In the data rows, 128 means zero.
Every row has one hidden group. There are 2 groups. Groups can overlap: rows of different groups may look alike. The first row asked about is in group 0, and each new group gets the next number.
The table, row by row:
[152 186 167 142 196 131 140 161 146 098 116 122 096 017 120 136 143 115 113
 154 126 125 152 161 134 154 106 153 123 116 115 136]
[135 157 106 175 153 059 146 168 195 168 083 096 098 119 097 131 166 177 139
 149 137 112 148 163 096 113 100 201 110 113 096 076]
[152 134 146 152 215 102 160 166 144 179 112 126 103 104 129 143 158 159 117
 143 136 100 130 152 109 100 087 157 105 123 057 173]
[162 017 142 131 218 211 115 118 153 093 126 179 114 193 167 114 109 149 107
 151 114 124 160 141 149 130 091 105 117 139 158 204]
[132 148 126 135 215 158 116 127 176 031 136 134 129 130 130 123 103 099 134
 145 120 150 158 128 142 094 105 108 131 125 195 071]
[112 082 140 072 000 168 005 060 068 019 180 133 176 026 162 064 038 161 133
 082 125 137 094 084 155 128 108 064 155 131 227 128]
[123 213 128 093 090 127 119 077 108 181 155 146 160 083 123 133 105 097 126
 087 131 132 093 104 136 156 160 106 112 127 145 216]
[156 079 172 139 142 209 118 109 147 169 176 185 113 087 154 109 115 105 099
 149 109 128 144 149 141 140 083 102 093 142 130 104]
[126 191 126 158 168 134 196 166 163 188 117 115 103 175 110 170 173 091 119
 169 117 135 176 146 125 135 110 156 116 128 078 168]
[106 197 114 173 169 067 157 185 180 157 090 097 092 255 101 138 171 179 150
 148 137 119 162 157 105 131 088 193 105 118 105 069]
[062 186 087 089 010 099 058 083 048 056 168 145 174 155 135 083 084 091 145
 071 135 136 065 083 127 134 227 127 163 131 146 087]
[109 093 080 111 030 103 067 079 098 049 166 094 156 050 102 086 097 127 144
 072 131 142 074 091 125 108 159 138 156 122 228 109]
[154 041 150 127 107 147 113 114 097 128 144 157 135 192 138 120 098 110 127
 116 137 144 133 125 128 116 095 122 106 148 111 175]
[097 191 106 080 030 089 128 097 109 174 143 131 164 052 129 129 108 115 163
 079 148 119 060 097 127 105 123 118 122 126 121 171]
[163 094 138 140 143 151 143 143 149 116 103 149 100 140 156 126 141 199 107
 167 125 113 171 164 125 133 110 138 117 131 085 155]
[186 113 062 208 106 121 195 164 133 251 065 132 093 149 067 172 203 093 150
 151 113 144 177 139 116 141 115 231 109 124 154 110]
[140 060 156 138 187 128 145 146 118 180 137 116 104 168 147 131 142 183 108
 137 114 130 131 153 139 128 099 151 126 130 131 187]
[134 204 119 167 237 109 199 185 106 081 080 124 091 106 091 171 186 129 124
 194 126 098 138 165 122 143 096 163 112 114 078 135]
[102 194 145 103 156 097 146 120 102 135 119 108 136 179 140 132 128 115 140
 113 148 100 118 119 111 096 116 118 135 129 152 120]
[162 068 125 166 194 181 172 140 188 076 112 115 122 049 135 165 135 140 111
 181 106 128 177 168 134 117 091 085 113 129 184 144]
[028 043 108 100 010 094 066 083 076 077 168 152 141 131 116 087 113 173 130
 074 124 125 066 090 116 119 235 136 158 124 186 178]
[115 036 134 174 100 151 107 120 181 106 135 130 135 069 116 107 100 110 142
 163 116 154 158 114 127 098 155 114 161 125 151 164]
[135 051 123 114 107 140 083 107 132 136 126 109 136 115 132 121 083 132 127
 098 125 156 131 108 135 083 189 122 167 134 134 093]
[136 174 182 141 215 095 159 176 140 146 102 107 112 120 109 156 167 125 105
 150 134 097 142 157 089 158 157 152 123 119 103 124]
[152 138 135 111 129 119 160 123 169 233 125 120 119 152 111 147 172 133 118
 124 132 116 131 127 136 102 153 125 123 129 092 124]
[110 182 141 121 118 108 147 114 109 134 139 135 125 075 108 143 142 166 122
 126 131 125 103 118 130 103 156 130 115 130 116 145]
[162 134 086 181 137 113 182 150 135 140 095 171 097 118 099 137 185 139 147
 145 126 139 164 121 102 133 150 189 143 129 152 164]
[187 154 150 158 195 149 158 148 129 158 096 140 122 144 155 166 141 104 110
 155 117 120 144 157 142 157 028 137 139 122 095 079]
[110 118 104 129 136 141 087 121 134 054 117 104 145 120 135 106 088 098 141
 097 129 136 117 113 136 083 097 128 142 133 165 189]
[160 116 164 130 154 199 121 132 187 142 142 134 142 051 144 134 097 142 114
 166 110 153 163 143 148 105 117 081 114 132 092 110]
[141 151 129 152 100 124 157 153 149 146 101 159 099 144 143 139 156 161 118
 144 128 112 135 151 121 145 116 116 113 124 088 126]
[148 004 162 117 208 190 111 113 090 096 131 120 149 093 159 147 095 152 111
 129 125 145 160 137 145 122 139 083 116 145 121 142]
[165 190 150 142 204 157 137 165 152 156 102 117 111 113 150 149 139 096 106
 180 119 122 168 161 145 134 065 117 123 123 069 112]
[158 114 165 159 255 156 131 150 167 121 098 107 104 151 134 138 155 127 102
 149 116 113 168 160 132 131 152 124 089 130 099 135]
[148 160 118 146 236 169 159 145 136 071 102 082 124 142 138 161 145 122 114
 168 109 114 160 158 134 132 038 133 096 129 066 102]
[165 107 163 153 140 158 138 145 131 091 093 193 103 154 140 115 143 152 104
 162 118 091 170 157 129 142 174 117 118 132 106 149]
[127 112 137 131 150 105 149 136 149 140 128 128 119 147 123 136 148 114 125
 144 127 118 121 138 129 182 135 128 112 127 193 123]
[131 111 114 137 202 098 147 162 187 106 079 074 097 093 136 153 159 116 113
 141 133 112 156 152 122 152 176 167 081 122 135 055]
[042 081 152 067 006 146 000 069 105 136 209 129 180 132 183 072 032 145 121
 076 133 172 073 084 133 124 163 059 149 133 173 040]
[154 210 146 149 251 133 154 149 143 050 096 163 107 185 142 143 139 131 112
 155 125 095 154 155 108 165 129 128 110 131 116 113]
[101 149 139 109 059 133 125 110 064 160 164 161 148 127 131 120 104 111 134
 118 137 120 115 117 127 126 077 104 102 132 166 145]
[145 126 119 164 239 119 176 154 126 172 120 130 114 181 153 166 166 153 122
 170 124 120 155 147 133 132 125 150 120 124 131 159]
[126 105 116 113 133 100 136 129 085 113 146 126 127 070 120 129 125 143 142
 099 154 112 112 129 113 122 141 132 126 132 113 136]
[130 153 167 126 170 054 169 158 188 041 103 086 110 219 113 157 174 224 131
 131 147 113 123 151 097 117 162 147 137 118 104 195]
[153 106 170 127 202 200 126 133 204 180 138 136 143 134 158 144 099 117 114
 121 115 134 174 144 146 104 022 066 108 129 074 154]
[190 099 154 140 192 205 106 106 143 132 139 169 131 183 160 108 097 053 104
 161 127 128 163 144 152 109 148 064 083 132 143 145]
[099 053 137 098 057 124 119 107 091 135 165 115 158 109 148 107 107 180 140
 110 138 128 100 109 131 122 153 095 132 137 162 064]
[153 123 151 124 192 168 121 127 132 082 111 148 134 214 160 140 110 123 116
 156 125 139 151 138 141 124 084 084 099 127 111 156]
[120 128 096 154 187 075 168 173 186 203 094 108 101 147 094 142 179 156 134
 153 138 122 157 165 113 130 120 196 111 110 081 185]
[107 128 125 128 042 115 135 125 105 047 150 147 121 184 104 122 148 144 121
 127 136 147 099 111 116 160 115 120 140 136 105 087]
[120 129 122 138 168 095 185 152 131 029 114 079 108 199 103 163 188 223 131
 153 127 103 146 143 110 129 152 159 116 114 035 113]
[174 172 158 135 124 130 142 152 166 150 115 085 100 108 135 136 149 161 111
 148 129 113 146 160 129 162 076 130 105 125 081 059]
[115 125 122 161 107 108 160 138 107 172 130 126 112 085 107 132 177 088 128
 130 128 120 126 120 112 114 141 168 126 132 093 110]
[074 154 103 063 028 098 095 085 055 156 173 132 164 109 135 112 103 094 158
 087 129 140 061 098 129 109 111 095 128 135 112 078]
[167 224 084 172 095 111 181 156 123 193 104 126 093 255 070 146 182 142 145
 155 115 147 155 114 099 106 188 210 112 137 111 187]
[197 140 160 154 203 175 166 157 155 246 092 159 123 028 145 165 142 160 126
 174 114 147 150 154 137 143 086 121 122 126 122 176]
[197 069 154 139 176 205 118 130 137 113 124 167 106 077 156 121 123 133 107
 135 102 111 175 147 160 137 101 092 109 138 174 191]
[059 135 104 106 055 094 070 098 043 127 143 135 152 046 104 098 103 145 148
 078 121 133 084 081 131 150 224 148 156 128 198 095]
[116 122 136 106 106 131 112 102 152 113 143 112 146 147 137 115 111 134 129
 091 124 131 120 113 141 109 187 102 150 124 135 127]
[143 157 156 138 177 104 139 165 160 231 112 106 099 110 122 147 156 158 121
 132 136 098 135 147 112 127 135 146 164 122 136 176]
[149 101 103 200 208 129 234 188 176 173 078 120 079 186 094 160 215 086 131
 176 120 121 180 151 093 131 167 174 119 127 130 125]
[079 109 122 134 083 138 092 122 118 085 107 084 134 068 136 127 106 109 134
 103 122 146 131 108 129 089 149 112 145 138 170 161]
[091 255 110 068 049 088 106 089 053 068 151 064 153 143 115 125 115 083 156
 088 143 124 077 094 129 120 172 112 161 131 140 125]
[191 075 154 130 061 162 117 120 181 145 143 120 121 024 146 109 116 147 115
 124 124 138 144 133 129 128 216 112 090 132 073 093]
[135 075 160 131 192 160 139 127 145 187 092 143 131 102 151 127 134 115 116
 150 122 122 130 137 135 139 091 112 140 109 080 122]
[114 185 132 125 124 079 146 156 137 142 113 070 113 148 118 128 139 119 136
 106 145 105 121 132 106 128 024 145 124 119 078 108]
[081 157 154 101 123 073 164 147 112 117 084 114 126 180 124 132 149 150 131
 119 147 119 092 134 105 127 102 125 143 106 120 101]
[201 093 154 155 246 165 166 143 163 086 116 144 111 137 142 153 142 112 120
 168 117 149 180 147 124 108 135 108 111 134 093 128]
[126 153 121 110 097 101 131 123 156 132 095 133 132 133 122 146 139 121 134
 120 145 112 093 115 109 123 156 117 123 127 093 125]
[112 099 104 089 025 121 106 105 073 031 142 151 160 005 145 116 097 065 122
 099 144 136 086 108 129 137 190 116 134 133 168 132]
[152 183 154 177 226 143 171 143 212 131 113 124 118 124 108 165 158 115 122
 147 114 129 149 150 149 130 119 132 111 121 079 158]
[079 060 183 074 000 139 000 081 066 049 205 133 177 062 163 075 028 165 109
 095 133 167 061 084 148 118 229 068 187 140 161 087]
[130 088 106 113 091 132 137 140 122 162 162 120 141 150 118 124 133 163 134
 125 128 132 123 133 121 142 152 109 143 121 131 111]
[101 052 142 085 011 140 114 105 071 089 173 160 137 069 139 086 098 122 150
 085 122 134 123 116 134 143 067 117 125 139 193 111]
[146 063 117 112 124 115 125 100 111 125 138 144 138 141 122 145 133 089 120
 114 131 114 095 127 112 159 105 126 115 130 109 123]
[085 108 090 111 039 095 082 084 125 000 154 100 157 075 121 089 104 138 144
 080 130 119 100 099 130 123 192 155 186 125 185 063]
[119 142 151 099 101 128 095 100 074 177 159 115 136 203 137 115 112 134 115
 103 126 135 113 109 133 132 176 088 138 129 141 044]
[107 111 133 090 062 144 101 110 069 124 150 135 146 104 154 117 104 072 118
 123 123 118 096 124 147 114 107 093 121 127 157 154]
[129 139 132 117 110 139 089 106 103 185 136 122 138 116 124 106 104 138 129
 126 130 136 125 107 131 121 117 129 148 133 081 076]
[144 100 113 155 136 134 181 148 099 121 084 141 100 160 105 156 179 102 121
 161 127 130 159 142 133 147 014 146 134 131 084 114]
[123 099 131 120 053 110 134 129 047 140 117 088 135 104 138 138 139 151 124
 131 136 143 108 126 123 129 176 121 112 124 104 107]
[132 068 142 124 102 158 133 116 193 124 149 163 129 146 137 109 095 089 126
 100 132 135 123 129 125 131 127 109 126 143 119 070]
[139 110 117 078 120 090 120 109 070 080 156 132 162 069 124 128 113 129 156
 054 153 145 105 099 113 175 187 116 136 136 165 155]
[088 139 114 099 050 104 059 082 091 109 148 093 153 167 127 111 116 140 136
 072 128 123 073 087 133 084 197 112 148 118 133 025]
[120 141 128 102 121 094 147 121 172 091 130 108 145 129 122 134 138 118 143
 108 149 122 122 121 123 127 128 141 148 131 170 156]
[202 058 107 178 218 117 209 186 159 255 074 108 091 193 086 188 193 126 134
 167 121 129 155 152 127 176 042 183 112 121 140 116]
[143 185 117 045 065 176 076 085 025 119 198 173 169 091 143 084 045 061 137
 084 130 128 093 092 148 110 179 058 101 147 188 145]
[161 210 110 127 135 163 127 128 114 215 143 135 131 142 161 140 113 135 119
 145 125 156 149 134 145 125 109 105 114 125 151 098]
[070 108 081 098 058 092 098 099 101 055 150 131 160 206 110 094 089 147 168
 078 144 143 092 089 132 142 135 147 144 126 138 124]
[111 105 152 104 106 127 082 090 076 141 161 133 136 127 150 111 099 124 124
 109 129 134 079 101 126 105 135 070 143 129 183 052]
[189 079 148 140 170 198 092 104 148 173 139 161 126 113 165 126 087 130 114
 150 116 137 134 152 161 142 121 080 088 133 107 137]
[145 152 143 112 092 122 124 131 113 222 156 151 137 187 112 124 118 120 129
 124 129 126 127 132 144 123 131 113 126 123 117 175]
[150 133 166 139 251 097 156 183 181 156 116 085 094 155 138 172 150 220 114
 158 130 087 128 154 102 126 094 151 104 129 131 140]
[155 151 089 202 196 114 200 170 249 103 080 134 092 108 085 151 208 153 150
 167 112 136 175 143 129 135 082 213 135 127 100 057]
[103 138 111 139 139 160 088 113 081 202 110 106 148 025 137 098 089 114 120
 146 130 153 147 121 152 112 087 113 133 130 183 175]
[129 185 141 139 156 070 179 180 163 160 093 093 096 128 115 151 169 155 113
 153 150 111 122 149 098 156 098 159 121 108 127 074]
[083 178 111 067 059 101 092 105 084 112 160 130 156 033 126 129 095 129 138
 076 138 108 055 094 120 099 186 129 167 123 174 125]
[081 149 124 106 129 091 141 125 113 147 133 124 136 203 136 138 124 117 136
 123 145 119 110 120 120 111 187 132 144 129 101 140]
[152 184 161 146 159 140 151 142 115 125 130 173 114 184 132 139 127 126 127
 155 126 121 133 137 142 146 115 129 102 135 154 131]
[139 092 095 098 062 130 119 095 029 177 166 146 147 116 123 113 111 114 126
 108 124 121 114 117 146 116 131 112 158 129 139 161]
[149 178 126 168 149 122 150 136 112 103 102 133 111 157 113 132 163 128 119
 131 117 122 113 125 117 139 131 129 120 129 150 152]
[105 096 123 075 060 180 048 063 011 101 187 155 175 118 157 081 046 133 136
 091 124 146 094 090 172 127 101 085 136 146 167 152]
[127 142 138 159 231 075 169 176 183 130 095 088 081 136 135 163 184 105 121
 156 142 105 123 167 107 139 080 154 125 107 078 100]
[130 150 102 124 053 152 095 101 131 134 116 155 137 118 124 109 090 083 132
 128 119 140 149 122 145 093 082 112 123 130 186 106]
[133 140 114 125 192 102 192 164 180 142 108 080 106 202 094 153 181 100 131
 143 132 134 160 132 109 159 168 152 118 123 075 202]
[104 171 134 131 133 078 136 147 109 042 113 130 124 125 107 130 158 124 134
 134 145 118 093 131 095 125 139 177 120 121 123 062]
[095 141 133 109 118 142 119 113 141 179 136 152 141 114 142 120 104 124 120
 134 123 116 125 116 140 133 145 100 115 139 098 114]
[111 160 132 154 200 105 161 174 162 090 126 124 102 255 106 152 149 120 118
 157 128 104 144 159 099 116 114 151 101 124 100 176]
[101 059 137 081 053 183 066 073 086 135 185 151 173 096 161 079 050 074 124
 113 124 136 084 088 146 089 149 061 114 149 157 135]
[124 179 115 154 161 058 151 181 196 135 070 106 097 212 104 158 169 101 137
 150 132 127 127 160 115 138 066 181 139 106 114 152]
[142 097 152 133 138 144 141 120 101 136 125 153 131 155 129 140 137 097 116
 137 120 132 160 139 124 104 146 103 157 122 071 159]
[132 206 085 192 160 104 202 160 187 153 052 145 100 126 084 154 191 122 143
 164 114 140 174 151 122 150 103 207 104 114 068 116]
[187 177 102 191 136 101 215 164 154 135 106 110 105 158 094 167 199 169 137
 161 115 144 187 146 113 139 163 202 101 111 044 160]
[097 139 087 156 107 103 179 154 179 134 107 102 108 155 097 138 172 147 144
 142 129 141 139 125 116 126 154 197 145 118 124 167]
[128 117 110 139 168 132 140 150 231 149 110 127 107 035 130 148 141 089 119
 160 126 094 115 153 133 158 085 122 127 126 083 128]
[144 070 142 118 122 140 137 134 116 104 129 172 137 118 140 118 114 145 135
 100 132 133 144 127 125 125 183 124 169 140 112 106]
[144 174 083 193 244 097 160 162 201 162 071 094 097 173 094 137 180 155 134
 142 122 133 193 161 129 182 050 189 112 111 155 157]
[152 069 083 182 135 100 188 148 179 185 079 099 113 137 088 142 173 118 144
 144 129 135 145 128 124 149 081 188 144 120 147 165]
[102 081 111 155 093 157 091 109 162 116 156 133 141 237 130 086 092 106 129
 144 122 140 118 118 160 146 123 140 164 131 095 135]
[105 135 115 080 106 134 110 111 100 123 169 169 140 101 137 104 105 090 140
 091 126 134 117 104 127 131 189 116 130 137 151 093]
[098 134 113 086 000 172 018 053 082 107 168 156 173 063 152 051 028 108 120
 085 126 151 092 086 151 087 226 081 146 136 177 204]
[081 167 142 096 109 141 125 127 073 148 139 126 152 154 117 119 113 073 141
 097 135 136 126 117 143 142 070 133 149 142 102 117]
[095 122 134 133 077 147 082 108 158 157 145 143 141 048 152 125 100 103 130
 140 131 146 129 115 128 125 156 128 136 133 112 157]
[125 184 123 127 139 116 127 123 111 104 148 125 138 104 113 130 145 098 128
 120 129 125 131 121 117 111 212 106 154 133 152 132]
[087 091 140 058 001 160 000 069 108 044 162 141 178 079 149 056 036 167 127
 067 137 146 082 086 149 152 089 059 167 131 168 089]
[046 188 073 087 018 090 064 077 048 029 184 102 170 150 141 076 088 191 170
 072 142 134 072 077 145 096 060 125 156 133 232 093]
[061 088 125 076 037 158 012 064 066 050 200 147 191 087 159 082 034 143 131
 072 131 146 089 079 143 110 132 069 161 147 205 196]
[171 093 118 161 198 131 174 168 147 156 102 128 094 125 129 154 176 116 128
 152 116 132 144 140 124 163 115 148 133 126 113 089]
Rows drawn again from the table, each followed by its group:
[112 082 140 072 000 168 005 060 068 019 180 133 176 026 162 064 038 161 133
 082 125 137 094 084 155 128 108 064 155 131 227 128] ~ 0
[161 210 110 127 135 163 127 128 114 215 143 135 131 142 161 140 113 135 119
 145 125 156 149 134 145 125 109 105 114 125 151 098] ~ 1
[149 178 126 168 149 122 150 136 112 103 102 133 111 157 113 132 163 128 119
 131 117 122 113 125 117 139 131 129 120 129 150 152] ~ 1
[105 096 123 075 060 180 048 063 011 101 187 155 175 118 157 081 046 133 136
 091 124 146 094 090 172 127 101 085 136 146 167 152] ~ 1
[142 097 152 133 138 144 141 120 101 136 125 153 131 155 129 140 137 097 116
 137 120 132 160 139 124 104 146 103 157 122 071 159] ~ 1
[081 149 124 106 129 091 141 125 113 147 133 124 136 203 136 138 124 117 136
 123 145 119 110 120 120 111 187 132 144 129 101 140] ~ 1
[202 058 107 178 218 117 209 186 159 255 074 108 091 193 086 188 193 126 134
 167 121 129 155 152 127 176 042 183 112 121 140 116] ~ 1
[085 108 090 111 039 095 082 084 125 000 154 100 157 075 121 089 104 138 144
 080 130 119 100 099 130 123 192 155 186 125 185 063] ~ 0
[149 101 103 200 208 129 234 188 176 173 078 120 079 186 094 160 215 086 131
 176 120 121 180 151 093 131 167 174 119 127 130 125] ~ 1
[126 153 121 110 097 101 131 123 156 132 095 133 132 133 122 146 139 121 134
 120 145 112 093 115 109 123 156 117 123 127 093 125] ~ 1
[156 079 172 139 142 209 118 109 147 169 176 185 113 087 154 109 115 105 099
 149 109 128 144 149 141 140 083 102 093 142 130 104] ~ 1
[095 141 133 109 118 142 119 113 141 179 136 152 141 114 142 120 104 124 120
 134 123 116 125 116 140 133 145 100 115 139 098 114] ~ 1
[187 154 150 158 195 149 158 148 129 158 096 140 122 144 155 166 141 104 110
 155 117 120 144 157 142 157 028 137 139 122 095 079] ~ 1
[144 100 113 155 136 134 181 148 099 121 084 141 100 160 105 156 179 102 121
 161 127 130 159 142 133 147 014 146 134 131 084 114] ~ 1
[191 075 154 130 061 162 117 120 181 145 143 120 121 024 146 109 116 147 115
 124 124 138 144 133 129 128 216 112 090 132 073 093] ~ 1
[107 128 125 128 042 115 135 125 105 047 150 147 121 184 104 122 148 144 121
 127 136 147 099 111 116 160 115 120 140 136 105 087] ~ 1
[081 167 142 096 109 141 125 127 073 148 139 126 152 154 117 119 113 073 141
 097 135 136 126 117 143 142 070 133 149 142 102 117] ~ 1
[135 157 106 175 153 059 146 168 195 168 083 096 098 119 097 131 166 177 139
 149 137 112 148 163 096 113 100 201 110 113 096 076] ~ 0
[074 154 103 063 028 098 095 085 055 156 173 132 164 109 135 112 103 094 158
 087 129 140 061 098 129 109 111 095 128 135 112 078] ~ 1
[109 093 080 111 030 103 067 079 098 049 166 094 156 050 102 086 097 127 144
 072 131 142 074 091 125 108 159 138 156 122 228 109] ~ 0
[130 088 106 113 091 132 137 140 122 162 162 120 141 150 118 124 133 163 134
 125 128 132 123 133 121 142 152 109 143 121 131 111] ~ 1
[165 107 163 153 140 158 138 145 131 091 093 193 103 154 140 115 143 152 104
 162 118 091 170 157 129 142 174 117 118 132 106 149] ~ 1
[120 129 122 138 168 095 185 152 131 029 114 079 108 199 103 163 188 223 131
 153 127 103 146 143 110 129 152 159 116 114 035 113] ~ 1
[154 210 146 149 251 133 154 149 143 050 096 163 107 185 142 143 139 131 112
 155 125 095 154 155 108 165 129 128 110 131 116 113] ~ 1
[186 113 062 208 106 121 195 164 133 251 065 132 093 149 067 172 203 093 150
 151 113 144 177 139 116 141 115 231 109 124 154 110] ~ 0
[152 186 167 142 196 131 140 161 146 098 116 122 096 017 120 136 143 115 113
 154 126 125 152 161 134 154 106 153 123 116 115 136] ~ 1
[145 126 119 164 239 119 176 154 126 172 120 130 114 181 153 166 166 153 122
 170 124 120 155 147 133 132 125 150 120 124 131 159] ~ 1
[133 140 114 125 192 102 192 164 180 142 108 080 106 202 094 153 181 100 131
 143 132 134 160 132 109 159 168 152 118 123 075 202] ~ 1
[152 134 146 152 215 102 160 166 144 179 112 126 103 104 129 143 158 159 117
 143 136 100 130 152 109 100 087 157 105 123 057 173] ~ 1
[153 123 151 124 192 168 121 127 132 082 111 148 134 214 160 140 110 123 116
 156 125 139 151 138 141 124 084 084 099 127 111 156] ~ 1
[152 069 083 182 135 100 188 148 179 185 079 099 113 137 088 142 173 118 144
 144 129 135 145 128 124 149 081 188 144 120 147 165] ~ 0
[111 160 132 154 200 105 161 174 162 090 126 124 102 255 106 152 149 120 118
 157 128 104 144 159 099 116 114 151 101 124 100 176] ~ 1
[106 197 114 173 169 067 157 185 180 157 090 097 092 255 101 138 171 179 150
 148 137 119 162 157 105 131 088 193 105 118 105 069] ~ 0
[028 043 108 100 010 094 066 083 076 077 168 152 141 131 116 087 113 173 130
 074 124 125 066 090 116 119 235 136 158 124 186 178] ~ 0
[126 105 116 113 133 100 136 129 085 113 146 126 127 070 120 129 125 143 142
 099 154 112 112 129 113 122 141 132 126 132 113 136] ~ 1
[125 184 123 127 139 116 127 123 111 104 148 125 138 104 113 130 145 098 128
 120 129 125 131 121 117 111 212 106 154 133 152 132] ~ 1
[110 118 104 129 136 141 087 121 134 054 117 104 145 120 135 106 088 098 141
 097 129 136 117 113 136 083 097 128 142 133 165 189] ~ 0
[135 051 123 114 107 140 083 107 132 136 126 109 136 115 132 121 083 132 127
 098 125 156 131 108 135 083 189 122 167 134 134 093] ~ 0
[126 191 126 158 168 134 196 166 163 188 117 115 103 175 110 170 173 091 119
 169 117 135 176 146 125 135 110 156 116 128 078 168] ~ 1
[083 178 111 067 059 101 092 105 084 112 160 130 156 033 126 129 095 129 138
 076 138 108 055 094 120 099 186 129 167 123 174 125] ~ 1
[114 185 132 125 124 079 146 156 137 142 113 070 113 148 118 128 139 119 136
 106 145 105 121 132 106 128 024 145 124 119 078 108] ~ 1
[079 109 122 134 083 138 092 122 118 085 107 084 134 068 136 127 106 109 134
 103 122 146 131 108 129 089 149 112 145 138 170 161] ~ 0
[197 069 154 139 176 205 118 130 137 113 124 167 106 077 156 121 123 133 107
 135 102 111 175 147 160 137 101 092 109 138 174 191] ~ 1
[123 213 128 093 090 127 119 077 108 181 155 146 160 083 123 133 105 097 126
 087 131 132 093 104 136 156 160 106 112 127 145 216] ~ 1
[162 017 142 131 218 211 115 118 153 093 126 179 114 193 167 114 109 149 107
 151 114 124 160 141 149 130 091 105 117 139 158 204] ~ 1
[110 182 141 121 118 108 147 114 109 134 139 135 125 075 108 143 142 166 122
 126 131 125 103 118 130 103 156 130 115 130 116 145] ~ 1
[101 059 137 081 053 183 066 073 086 135 185 151 173 096 161 079 050 074 124
 113 124 136 084 088 146 089 149 061 114 149 157 135] ~ 1
[130 153 167 126 170 054 169 158 188 041 103 086 110 219 113 157 174 224 131
 131 147 113 123 151 097 117 162 147 137 118 104 195] ~ 1
[070 108 081 098 058 092 098 099 101 055 150 131 160 206 110 094 089 147 168
 078 144 143 092 089 132 142 135 147 144 126 138 124] ~ 0
[143 185 117 045 065 176 076 085 025 119 198 173 169 091 143 084 045 061 137
 084 130 128 093 092 148 110 179 058 101 147 188 145] ~ 1
[123 099 131 120 053 110 134 129 047 140 117 088 135 104 138 138 139 151 124
 131 136 143 108 126 123 129 176 121 112 124 104 107] ~ 1
[079 060 183 074 000 139 000 081 066 049 205 133 177 062 163 075 028 165 109
 095 133 167 061 084 148 118 229 068 187 140 161 087] ~ 0
[187 177 102 191 136 101 215 164 154 135 106 110 105 158 094 167 199 169 137
 161 115 144 187 146 113 139 163 202 101 111 044 160] ~ 0
[153 106 170 127 202 200 126 133 204 180 138 136 143 134 158 144 099 117 114
 121 115 134 174 144 146 104 022 066 108 129 074 154] ~ 1
[130 150 102 124 053 152 095 101 131 134 116 155 137 118 124 109 090 083 132
 128 119 140 149 122 145 093 082 112 123 130 186 106] ~ 0
[098 134 113 086 000 172 018 053 082 107 168 156 173 063 152 051 028 108 120
 085 126 151 092 086 151 087 226 081 146 136 177 204] ~ 0
[143 157 156 138 177 104 139 165 160 231 112 106 099 110 122 147 156 158 121
 132 136 098 135 147 112 127 135 146 164 122 136 176] ~ 1
[119 142 151 099 101 128 095 100 074 177 159 115 136 203 137 115 112 134 115
 103 126 135 113 109 133 132 176 088 138 129 141 044] ~ 1
[105 135 115 080 106 134 110 111 100 123 169 169 140 101 137 104 105 090 140
 091 126 134 117 104 127 131 189 116 130 137 151 093] ~ 1
[162 134 086 181 137 113 182 150 135 140 095 171 097 118 099 137 185 139 147
 145 126 139 164 121 102 133 150 189 143 129 152 164] ~ 0
[197 140 160 154 203 175 166 157 155 246 092 159 123 028 145 165 142 160 126
 174 114 147 150 154 137 143 086 121 122 126 122 176] ~ 1
[097 139 087 156 107 103 179 154 179 134 107 102 108 155 097 138 172 147 144
 142 129 141 139 125 116 126 154 197 145 118 124 167] ~ 0
[174 172 158 135 124 130 142 152 166 150 115 085 100 108 135 136 149 161 111
 148 129 113 146 160 129 162 076 130 105 125 081 059] ~ 1
[087 091 140 058 001 160 000 069 108 044 162 141 178 079 149 056 036 167 127
 067 137 146 082 086 149 152 089 059 167 131 168 089] ~ 0
[042 081 152 067 006 146 000 069 105 136 209 129 180 132 183 072 032 145 121
 076 133 172 073 084 133 124 163 059 149 133 173 040] ~ 0
[129 139 132 117 110 139 089 106 103 185 136 122 138 116 124 106 104 138 129
 126 130 136 125 107 131 121 117 129 148 133 081 076] ~ 0
[136 174 182 141 215 095 159 176 140 146 102 107 112 120 109 156 167 125 105
 150 134 097 142 157 089 158 157 152 123 119 103 124] ~ 1
[148 160 118 146 236 169 159 145 136 071 102 082 124 142 138 161 145 122 114
 168 109 114 160 158 134 132 038 133 096 129 066 102] ~ 1
[139 110 117 078 120 090 120 109 070 080 156 132 162 069 124 128 113 129 156
 054 153 145 105 099 113 175 187 116 136 136 165 155] ~ 1
